rotation ticks, each row followed by its count of ticks
The counts run from 0 to 186.
[ -4.4   7.2  -9.6 -40.8  -3.8 -26.6  14.7   9.4   0.5  24.4  -7.3  36.6
  23.0 -16.9  -0.5 -24.8]
20
[ 36.2  -4.3  37.5   4.5  -0.3  -6.1  31.6 -16.8  -0.5 -11.8 -24.9   1.5
 -10.9   0.0  28.8  23.3]
4
[ 13.2  28.7  -9.6 -28.3  39.1  18.5  32.3 -11.6  12.0   1.2  -3.0  24.9
  16.0 -13.4  13.2   3.1]
56
[ 36.5  14.5  31.4 -10.0   3.7 -10.3  35.6 -20.6  -8.0 -13.0 -26.6   6.6
  -8.3   5.6  25.2  18.1]
92
[  5.9 -49.9  16.2   9.7 -18.7 -18.1  17.0  13.2  15.2  -1.7 -31.3  13.7
   5.4 -23.0  20.7  -6.3]
40
[ 15.0  21.1  20.2 -31.4 -13.0 -38.9   9.7  -3.7 -11.3  35.2   1.9  31.7
   7.1   0.8   3.1  -5.7]
147
[ 9.1 10.9 22.4 -2.0 21.2  4.1 -2.4 -1.4 21.6 49.3 30.8 28.5  7.1 -7.7
  7.2 21.4]
111
[ 28.4  31.0   8.8 -20.6  32.9  16.7  33.9 -21.6   4.8  -6.2  -5.6  17.0
   5.1  -3.3  20.0  17.1]
138
[ 23.8 -30.2  42.8  16.9 -20.4 -17.8  16.7  -2.5   3.4   3.5 -22.1   3.3
 -10.7  -3.6  24.5  17.9]
167
[  7.1 -13.4  -9.0 -21.1   6.6  -2.2  38.3   2.3   7.5 -23.7 -40.5  19.0
  15.5 -23.2  18.8 -16.8]
176
[ 14.1 -41.4  25.8   6.9 -22.8 -23.2  22.2   5.7   6.7  -8.4 -35.9   8.9
   0.8 -15.1  23.2  -0.5]
168
[ -9.3 -26.3  11.9 -10.5 -18.5 -31.2  -3.3  19.7  13.7  41.6   1.5  32.0
  16.1 -18.4   1.6 -13.9]
155
[ 27.4  41.8  19.3 -27.6  15.9  -7.9  22.4 -18.7  -6.3  21.6   6.5  23.2
   3.2   4.2  12.6  14.9]
17
[ 19.3  25.8  29.3 -19.3  -3.4 -26.8   3.7  -7.4  -5.1  45.4  16.9  27.9
   2.5   5.0   7.3  12.0]
65
[ -3.5   3.4   0.6 -10.8  28.5  11.2   0.5   6.1  28.6  43.5  27.6  34.0
  19.3 -20.7   2.1   6.8]
110
[ 29.7 -21.6  44.4  17.6  -9.5 -10.7  20.9  -8.8   6.9  -1.5 -22.2   0.5
 -12.9  -1.4  26.5  24.5]
126
[  1.1 -46.9   3.9   5.6  -5.2  -3.5  24.8  12.0  20.8 -13.1 -35.2  12.6
  10.7 -28.5  21.9  -7.4]
0
[ 35.9   3.8  31.8  -8.3  -7.2 -16.5  34.7 -16.9 -10.6 -13.5 -30.9   7.0
  -7.8   3.5  25.7  12.0]
133
[  6.3  -1.1 -15.6 -31.5  13.9  -1.6  36.9   0.7   6.1 -17.6 -31.6  26.1
  19.8 -21.9  14.5 -19.4]
95
[  5.6  -9.5  28.6 -10.3 -22.4 -40.1  -3.6  10.1  -0.4  46.5   5.5  28.7
   7.1  -5.7   3.9   0.3]
154
[ 24.4  17.7  15.0 -33.3 -11.0 -30.1  31.9 -10.4 -18.1  -2.0 -28.1  20.2
   5.7   0.2  15.3  -8.6]
181
[ 16.7 -16.4  10.8  12.3  30.8  29.0  28.2  -7.2  29.1 -15.5 -14.8   8.5
   3.8 -19.4  25.6  19.9]
2
[ 33.5  -7.0  36.1  14.5   9.8   9.1  28.1 -16.1  10.9  -8.5 -16.1  -0.2
 -11.3  -2.9  29.2  30.3]
44
[ 24.8  41.2  18.5 -26.5  20.9  -4.9  20.1 -18.2  -3.5  23.8   9.5  25.0
   3.8   3.7  11.5  16.1]
186
[ -4.9 -52.2   5.4  11.1  -2.5  -0.9  11.9  19.6  29.5   6.4 -18.5  17.9
  11.5 -31.3  14.4  -4.9]
122
[ -3.6  17.7 -16.9 -33.6  29.8   4.7  14.5   4.1  18.0  24.5   9.0  39.6
  24.7 -21.7   2.1 -12.5]
62
[ 21.6 -23.1  23.4  -5.1 -16.8 -22.5  32.6  -3.6  -3.1 -17.1 -42.2   8.4
  -0.6  -8.8  23.8  -1.7]
46
[ 15.8 -40.8  36.8  14.0 -25.0 -25.8  11.2   4.4   7.4   7.9 -25.2   9.0
  -4.7 -10.9  20.9   7.2]
39
[ 29.4  39.9  22.4 -29.4   8.0 -15.6  23.9 -19.5 -11.9  16.1  -1.3  20.3
  -0.1   8.4  13.2  12.4]
58
[ 31.6  15.1  23.4 -23.0  -7.6 -23.0  35.1 -16.1 -16.2  -9.0 -27.8  11.8
  -2.6   2.7  20.3   3.3]
52
[ 38.6  21.6  25.3 -12.2  12.5  -0.3  35.7 -23.7  -4.9 -10.7 -19.0   8.8
  -5.4   4.3  24.6  20.1]
51
[-13.2 -12.2  -8.4 -19.3   5.8 -13.6   1.3  17.2  19.9  39.7  10.1  39.4
  24.9 -27.1  -1.2 -15.9]
68
[ 19.2  25.2  30.2 -12.8   5.8 -15.6   1.0  -8.7   2.3  48.0  22.5  26.4
   0.6   3.3   5.5  17.9]
24
[  7.4  -0.6 -16.4 -26.6  22.5   9.0  37.9  -2.1  12.0 -20.0 -30.1  23.2
  19.7 -24.4  16.9 -13.4]
136
[  3.4   2.1  15.6   1.5  26.0  11.0  -1.9   2.2  26.5  47.3  30.2  27.1
   7.8 -13.7   6.3  19.7]
70
[ 11.4  10.6  -5.4 -40.8  -4.9 -27.2  31.3  -1.4  -8.9  -3.4 -28.8  26.4
  16.3 -12.2  11.5 -22.2]
182
[  4.2 -33.8  -1.4   4.4  17.7  17.8  27.9   6.5  27.4 -18.4 -28.9  14.0
  12.2 -30.4  21.7   0.1]
170
[ -8.7  -5.5  -3.1  -9.4  25.3   7.3  -2.3  11.7  30.6  41.6  22.5  35.1
  21.2 -23.7   0.8   0.5]
69
[ 16.7 -15.4   9.0 -18.0 -13.7 -21.0  34.6  -1.6  -4.3 -21.2 -45.1  13.3
   6.2 -13.4  22.9 -11.7]
175
[ -2.0 -46.0   3.6  14.0  11.3  13.8  18.0  12.2  34.3  -3.9 -17.4  13.6
  11.1 -31.5  20.7   1.8]
82
[ 32.8 -15.2  42.6  17.5  -0.3  -1.0  23.9 -13.9   7.8  -5.1 -18.4   0.5
 -12.2  -1.5  28.7  29.3]
85
[ 32.0  38.9  18.0 -24.1  23.5   3.5  29.4 -23.0  -3.3   5.9  -3.0  17.0
   0.1   3.1  18.7  17.3]
98
[-13.6 -29.7  -0.9  -4.1   2.4  -8.1  -3.4  22.9  28.2  37.1   7.2  32.2
  20.6 -29.6   1.7  -9.8]
156
[ -0.9   5.4   3.1 -35.0 -13.3 -37.0   9.2  10.3  -2.7  32.9  -2.2  36.4
  17.1 -11.7   0.8 -22.0]
148
[ 24.3  32.5  21.6 -33.7  -4.8 -29.8  18.6 -12.9 -16.3  25.1  -2.2  25.0
   4.1   6.0   8.8   3.1]
18
[ -4.5 -39.8   6.3  15.7  16.1  15.1   3.9  15.4  39.8  21.2   3.4  21.8
  12.7 -29.9  13.2   7.4]
35
[  3.3 -35.4  11.4  22.1  24.3  23.8  10.6   7.6  40.2   9.0  -0.3  15.5
   8.5 -27.2  18.3  16.8]
164
[  5.3 -45.1   6.4   2.0  -6.2  -6.4  24.1  11.0  17.8 -15.6 -37.2  14.2
   8.9 -26.8  20.6  -8.6]
169
[ 12.4 -18.9  -0.3   1.4  29.8  28.1  32.1  -3.1  27.1 -21.0 -22.9  12.7
   9.0 -23.4  24.9   8.2]
130
[ 20.2 -21.6  47.7  21.4  -9.4 -14.2   0.2  -1.4  13.5  32.9   5.8  11.1
  -9.3  -3.2  16.5  28.4]
119
[ 14.2  -2.7  -0.4 -29.3  -7.5 -21.5  36.8  -2.3  -7.8 -16.7 -40.6  20.3
  11.0 -13.2  17.8 -18.8]
94
[-11.7 -42.6   2.5   6.9   4.2   0.6  -0.7  21.7  34.2  28.0   2.3  26.1
  16.6 -30.4   5.8  -4.2]
75
[  9.4 -41.2  10.0  -0.9 -12.0 -14.9  27.5   6.7   9.7 -17.1 -41.8  11.8
   5.2 -22.4  21.5  -9.3]
128
[14.6 17.6 26.2 -6.1 14.8 -3.3 -0.5 -5.7 13.3 49.9 30.4 26.3  3.1 -2.1
  6.8 22.0]
152
[ 30.9  -7.5  28.8  -7.1 -13.4 -20.9  33.2 -12.5  -8.4 -17.5 -38.9   7.0
  -6.0  -1.7  26.6   6.1]
174
[ 37.4  -0.6  35.1   4.6   3.2  -2.5  32.3 -18.0  -0.6 -13.2 -25.1   2.8
  -9.9   1.1  28.6  24.7]
173
[ 15.1 -15.3  35.5  21.9  12.0   8.7  -0.5  -0.6  27.9  33.4  18.0  14.4
  -4.5  -9.2  15.4  33.6]
118
[  0.3 -42.2   6.6  17.6  18.6  19.8  15.3   9.2  38.8   2.9  -9.8  16.5
  10.4 -27.7  17.6   8.9]
123
[ 15.4   6.9  35.2  -7.0  -9.3 -25.6  -3.6  -3.5   0.7  50.7  18.5  25.9
  -0.1   2.5   6.7  16.5]
153
[ 31.3  -4.5  29.5  11.9  19.1  19.0  28.3 -17.1  14.9 -12.7 -14.9   3.3
  -8.2  -5.0  29.1  30.7]
3
[ 21.5  26.8  18.1 -36.4  -9.2 -33.3  20.7 -11.2 -18.2  18.3 -11.1  26.6
   4.6   2.7   8.8  -6.1]
59
[  6.6 -16.4  -9.5 -19.2   8.0   0.8  37.7   1.9  12.5 -25.5 -39.5  18.0
  15.4 -24.6  20.0 -15.2]
7
[ 20.6 -32.9  32.7   5.7 -22.8 -22.9  23.7  -0.3   0.2  -8.8 -35.9   6.2
  -5.1  -9.3  24.8   4.9]
127
[  7.9 -18.3  -9.1 -10.7  16.8  10.4  35.6   2.4  17.1 -24.5 -35.4  17.2
  16.4 -25.6  20.1  -9.4]
48
[ 10.8 -26.1  38.1   8.9 -23.8 -33.1  -3.8   8.8   6.8  39.0   1.6  19.8
  -1.6  -6.6  10.5   8.6]
32
[ 22.0 -20.1  39.6  26.4   8.5   9.2   6.6  -4.3  22.8  20.5   6.4   9.3
  -9.4  -7.1  21.9  35.6]
37
[ 22.3 -18.0  20.0  18.6  26.2  26.8  25.2  -8.0  26.9  -9.6 -10.5   6.5
  -2.6 -14.7  28.0  28.7]
43
[ -9.8 -34.8   2.2   7.1  13.4   7.9   0.3  18.3  37.0  31.7   9.8  29.1
  18.8 -28.7   6.5   0.8]
116
[  2.2  10.8 -18.7 -40.0  16.7  -4.5  29.7   2.0   5.3  -2.2 -18.8  31.2
  25.1 -21.5   8.3 -23.9]
183
[ 27.7 -21.5  44.6  26.1   0.4   0.4  12.3  -8.9  15.9   7.2  -7.2   3.9
 -11.4  -2.9  26.2  31.7]
166
[ 20.8 -20.2  45.6  24.5   0.8  -3.1   4.3  -4.6  18.5  26.5   6.9   8.2
 -10.6  -3.7  22.5  32.5]
78
[ 23.2  17.3   3.2 -13.3  36.5  24.2  38.3 -16.4  12.9 -15.7 -13.1  13.6
   6.1 -12.1  22.1  13.9]
9
[ -3.1 -31.8  10.1  17.4  21.9  17.7   2.2  12.9  41.0  27.4  12.7  21.8
  11.0 -27.3  11.4  13.5]
76
[  3.1  10.5 -15.2 -42.4   4.6 -17.2  28.6   2.7  -0.3   4.5 -19.7  33.4
  24.8 -19.0   6.6 -26.1]
142
[ 10.9 -10.0  36.5  -2.5 -20.8 -35.4  -4.0   6.2   2.8  48.5   9.9  23.8
   0.2  -2.0   6.6   8.9]
113
[ -9.3  -4.5  -3.5 -30.2  -5.7 -27.7   3.2  16.4   8.0  35.3   1.9  38.8
  22.1 -20.9  -2.2 -21.7]
108
[-12.0 -20.7  -0.5 -16.9  -4.9 -21.8  -2.3  21.1  18.3  38.9   6.3  37.5
  20.0 -25.0  -1.8 -18.9]
27
[ 28.2  28.1  19.6 -32.9  -7.9 -29.9  29.7 -14.9 -17.5   4.4 -19.8  19.0
   2.1   4.7  16.3  -1.4]
140
[ 28.9 -18.6  37.1  24.1  11.4  11.1  18.0  -9.5  19.7   3.4  -7.8   2.9
 -11.5  -5.9  27.9  34.1]
125
[ 31.1  -3.5  25.1  10.2  23.6  21.2  31.3 -16.8  16.5 -14.5 -15.6   2.7
  -4.5  -7.3  29.3  29.4]
172
[ 19.6 -33.2  46.1  18.5 -20.5 -22.9   5.3  -0.1   8.8  19.0  -9.7   8.7
 -10.3  -4.3  19.7  19.6]
79
[ 15.2  -1.1  -3.9  -7.2  34.9  27.0  37.6  -9.5  20.3 -20.6 -20.1  13.6
  11.9 -20.5  22.2   7.4]
49
[ 29.3  14.5  12.6  -7.2  30.2  22.7  36.3 -20.5  11.4 -15.2 -14.7  10.4
   2.1  -7.2  25.5  21.1]
50
[ 22.4  17.9  -0.7 -15.2  38.2  25.2  38.0 -16.3  14.5 -13.8 -13.9  14.1
   8.8 -12.2  21.0  11.2]
178
[  4.5   5.9  12.6 -30.5 -17.4 -41.0   4.3   6.0  -7.5  40.8   0.0  34.7
  13.1  -5.8   2.1 -14.2]
107
[  7.6   8.8  21.6 -24.1 -17.7 -40.8   1.6   3.6  -5.7  44.4   5.1  32.4
   8.0  -1.8   2.8  -6.8]
66
[ 20.3  37.7   2.6 -26.8  36.5  14.6  25.0 -15.4   7.6  12.5   9.7  25.3
  10.4  -5.0  10.9  13.4]
16
[14.0 -3.0 29.7 11.9 15.5  5.1 -5.6 -1.6 25.5 46.1 28.7 21.5  0.6 -7.2
 10.5 29.1]
30
[  9.2  -8.4  -6.4 -26.9  -2.4 -12.2  38.2   1.2  -1.4 -21.5 -41.4  20.5
  14.9 -18.5  18.7 -20.5]
135
[  5.1 -34.7  -3.5  -0.7   9.6   9.6  31.8   9.2  21.2 -21.7 -35.3  13.1
  13.4 -28.7  22.1  -7.7]
129
[-12.8 -17.1  -5.0  -6.2  17.1   3.1  -1.7  17.2  30.2  39.6  16.8  35.3
  21.8 -26.5   2.2  -4.4]
28
[  2.2 -21.9  15.8  17.1  24.3  19.3  -0.7   7.2  37.1  32.0  18.6  22.2
   7.6 -21.0  11.7  20.4]
117
[  9.5   6.5  -6.2 -40.2  -3.7 -24.4  31.9   0.6  -7.1  -5.9 -31.5  28.0
  17.7 -14.8  11.4 -23.2]
13
[ 18.5   5.4   7.0 -32.6 -12.0 -27.7  35.6  -6.1 -12.6 -12.1 -36.3  19.7
   8.8  -8.4  16.9 -15.4]
53
[ 14.8  -8.4  42.3   5.1 -15.4 -28.9  -5.7   1.8   6.4  48.3  13.0  20.8
  -3.3  -0.8  10.2  17.3]
72
[ -3.4 -27.4  21.0  -5.4 -23.5 -36.5  -4.6  17.6  10.1  40.2  -0.5  28.8
   9.4 -15.3   3.3  -8.5]
114
[ 35.1  24.3  26.5 -22.4  -0.1 -15.5  34.0 -21.2 -13.4  -5.6 -21.8  13.2
  -4.5   6.7  20.7   9.2]
11
[ 19.0 -23.8  28.6  26.5  20.3  21.3  13.0  -4.6  28.4  10.9   2.7   7.7
  -2.9 -14.6  23.5  32.7]
165
[  7.2 -33.0   3.7  15.3  24.5  24.8  23.9   3.3  34.6 -10.2 -17.6  12.1
   8.1 -26.3  22.3  11.8]
42
[ 23.0  14.9  14.0 -31.9 -11.4 -28.1  32.1 -11.8 -17.9  -5.9 -30.3  19.0
   4.8  -0.6  16.9  -9.8]
12
[ 10.4 -28.5   0.4 -12.3  -6.4 -11.9  35.1   5.0   7.6 -23.9 -44.3  14.8
  11.4 -20.6  21.5 -14.3]
47
[  6.7  23.5 -18.3 -35.1  34.2  13.7  26.5  -3.4  13.1   5.3  -2.8  32.4
  22.6 -18.6   9.1  -7.6]
184
[ -1.8 -51.3  10.3  10.2 -11.2 -10.1  13.9  18.2  21.8   1.4 -26.1  14.4
   9.0 -27.2  16.3  -6.9]
81
[ -4.3  10.4 -15.9 -40.6   7.6 -16.7  17.0   8.1   5.7  18.0  -6.7  37.0
  26.1 -21.4   2.7 -24.6]
61
[ 29.2   4.8  21.0 -20.9 -12.5 -23.7  36.3 -12.3 -14.2 -13.4 -36.0  12.1
  -1.1  -1.2  21.2  -1.3]
93
[ 10.2  -0.7 -10.3 -17.5  30.1  22.7  37.5  -5.3  17.5 -22.1 -26.2  18.0
  13.8 -24.0  21.0  -2.3]
8
[ 15.0  17.0  -7.0 -22.4  37.8  23.1  37.3 -11.3  14.6 -14.8 -14.8  20.8
  14.8 -16.7  17.2   2.7]
137
[  8.8 -19.2  -6.8  -4.4  23.6  21.7  34.1  -1.1  23.4 -23.9 -29.3  14.4
  14.1 -27.6  22.1  -0.2]
89
[ 28.0 -11.5  28.2  -5.7 -15.8 -21.0  33.9  -9.8  -7.9 -16.1 -38.6   6.1
  -4.2  -4.0  27.3   3.2]
5
[ 20.9  40.1  12.3 -25.9  26.8   2.7  16.4 -14.8   3.9  29.2  16.0  25.7
   7.9  -1.3   9.5  14.8]
145
[  5.3  12.4 -19.7 -33.5  27.6   9.2  34.2  -1.3  11.1  -7.5 -18.6  28.3
  22.3 -21.7  12.4 -14.9]
55
[ -1.2 -10.2  16.2 -21.5 -19.8 -39.6  -2.8  12.9   1.8  44.8   2.5  33.5
  11.6 -11.4   1.8 -13.4]
26
[ 20.6  31.7   0.8 -23.7  38.4  20.7  33.3 -16.2   9.8  -3.0  -3.9  22.1
   9.6  -7.2  16.7  11.7]
97
[ -4.5 -51.7  15.3   8.3 -16.8 -17.4   5.7  18.1  22.2  16.7 -14.5  20.3
  10.5 -25.6  12.4  -6.4]
162
[ 10.7  17.2   9.6 -38.6 -14.0 -39.1  15.7  -0.7 -12.2  26.5  -9.0  31.8
  13.2  -4.2   5.0 -15.4]
19
[  0.8  20.0  -7.5 -23.2  33.2  10.8   8.6   2.0  21.9  35.6  21.0  35.5
  20.8 -17.0   3.0   0.2]
22
[ -7.0 -41.6  11.4   0.8 -17.5 -24.8  -0.9  21.5  19.7  33.3  -5.7  28.1
  12.8 -24.8   5.0 -11.5]
74
[ 27.7  -0.2  14.2   4.1  31.0  26.4  33.2 -16.0  18.2 -16.8 -16.4   7.4
   0.3 -12.7  27.8  23.6]
131
[ 25.3  39.6   9.5 -25.3  29.7   9.3  28.0 -20.6   1.7   9.3   3.0  21.0
   4.4  -0.6  14.9  14.6]
57
[ 10.2 -45.6  28.6  11.5 -25.7 -25.6  10.9  10.9  11.3  11.9 -24.0  12.9
  -0.9 -15.7  18.9   1.6]
80
[  5.4  14.6   0.0 -41.8  -9.5 -34.2  18.7   3.9  -9.4  18.3 -14.8  33.3
  18.2  -8.5   5.7 -22.1]
60
[ -3.9  12.7 -20.2 -40.8  16.4  -4.8  22.1   6.0   9.0  12.8  -6.2  37.5
  26.5 -23.6   2.2 -21.2]
102
[  7.3   3.0 -14.3 -36.5   3.2 -12.7  35.0   1.7  -0.5 -13.0 -32.9  26.3
  19.7 -18.4  12.5 -23.5]
54
[ 14.3 -20.3   6.2 -15.9 -12.7 -19.0  35.7  -1.5  -0.2 -22.8 -46.2  13.4
   8.9 -15.5  22.6 -12.6]
6
[ 14.5 -26.2  20.6  24.1  24.5  26.5  15.7  -1.0  34.1   2.4  -1.5   7.6
  -0.4 -17.7  21.6  26.5]
124
[ 25.7 -17.5  30.3  23.0  19.7  21.0  22.2  -9.7  23.3  -3.3  -8.3   4.4
  -6.9  -8.8  27.3  33.0]
84
[ 35.9  29.7  25.0 -24.2   4.1 -15.1  33.1 -21.6 -13.7  -3.0 -17.7  13.9
  -4.0   6.2  21.9  12.0]
180
[ -6.9  -7.5   5.4 -25.2 -14.4 -35.1   1.4  14.8   4.6  41.6   1.2  37.3
  18.2 -16.7  -0.9 -19.0]
67
[ 17.1 -24.6  45.9  15.3 -17.5 -23.2  -0.5   2.5  10.5  34.5   2.6  12.6
  -7.0  -3.9  16.2  21.3]
160
[ 23.1  37.1  24.0 -26.7   3.6 -21.4  13.1 -12.8  -8.8  33.9  10.5  25.7
   2.3   5.7   8.9  11.9]
146
[ 17.3 -18.3   7.6   8.9  30.3  27.9  30.0  -4.5  27.4 -16.8 -17.6   8.7
   4.4 -21.0  24.9  17.3]
171
[-11.4 -36.6   4.8  -2.2  -7.8 -16.1  -2.9  22.8  26.2  34.4   1.2  31.6
  19.2 -27.8   3.7 -13.2]
115
[  8.0 -32.3  -2.8  -6.9   0.6  -2.0  33.5   6.2  13.5 -22.8 -42.1  15.6
  11.5 -25.1  21.2 -11.3]
88
[  7.7 -41.5  34.3   9.8 -26.8 -32.7   2.7  13.1   9.7  26.5 -12.1  16.6
   2.1 -11.5  12.5   2.7]
161
[  5.2 -35.2   0.8   8.2  19.0  20.5  27.0   6.6  30.5 -16.3 -26.3  13.2
  12.0 -29.3  23.2   3.1]
1
[ 24.1 -25.8  48.6  21.0 -13.1 -14.5   9.6  -3.8   9.4  14.6  -7.8   5.2
 -12.8  -2.7  24.1  27.2]
38
[  4.1  15.0   6.4 -11.3  29.7  10.0   1.6  -0.2  24.4  43.6  28.9  32.4
  14.5 -13.5   3.7  11.1]
151
[ 34.2 -11.6  38.4   6.2  -9.8 -13.3  29.7 -12.2  -1.4 -11.1 -28.9   3.2
 -11.7   1.7  28.1  17.1]
45
[ -1.6  -7.9   9.7   4.7  26.4  13.6  -2.0   7.5  33.1  42.4  28.1  29.3
  12.9 -20.0   6.7  15.6]
29
[  8.2  31.9  -7.6 -29.7  37.5  14.8  20.6  -8.0  14.3  18.5   9.3  31.5
  17.5 -12.8   9.4   3.6]
144
[ -2.4 -41.5  20.0   4.9 -25.2 -30.5  -0.9  19.6  15.7  29.7  -7.0  22.3
   8.2 -19.5   8.2  -5.4]
33
[ 34.3  35.9  22.8 -23.4  12.8  -6.1  31.4 -22.7  -9.2   1.8  -9.4  15.9
  -0.6   5.5  19.5  15.6]
139
[14.0  2.6 34.2  6.6  7.7 -6.1 -4.9 -1.9 15.9 50.2 26.5 23.1 -2.5 -2.2
  9.8 26.8]
71
[-11.0 -48.8   5.1   6.7  -4.0  -7.8   1.7  23.0  29.6  23.5  -7.1  24.3
  14.3 -29.8   8.6  -7.5]
34
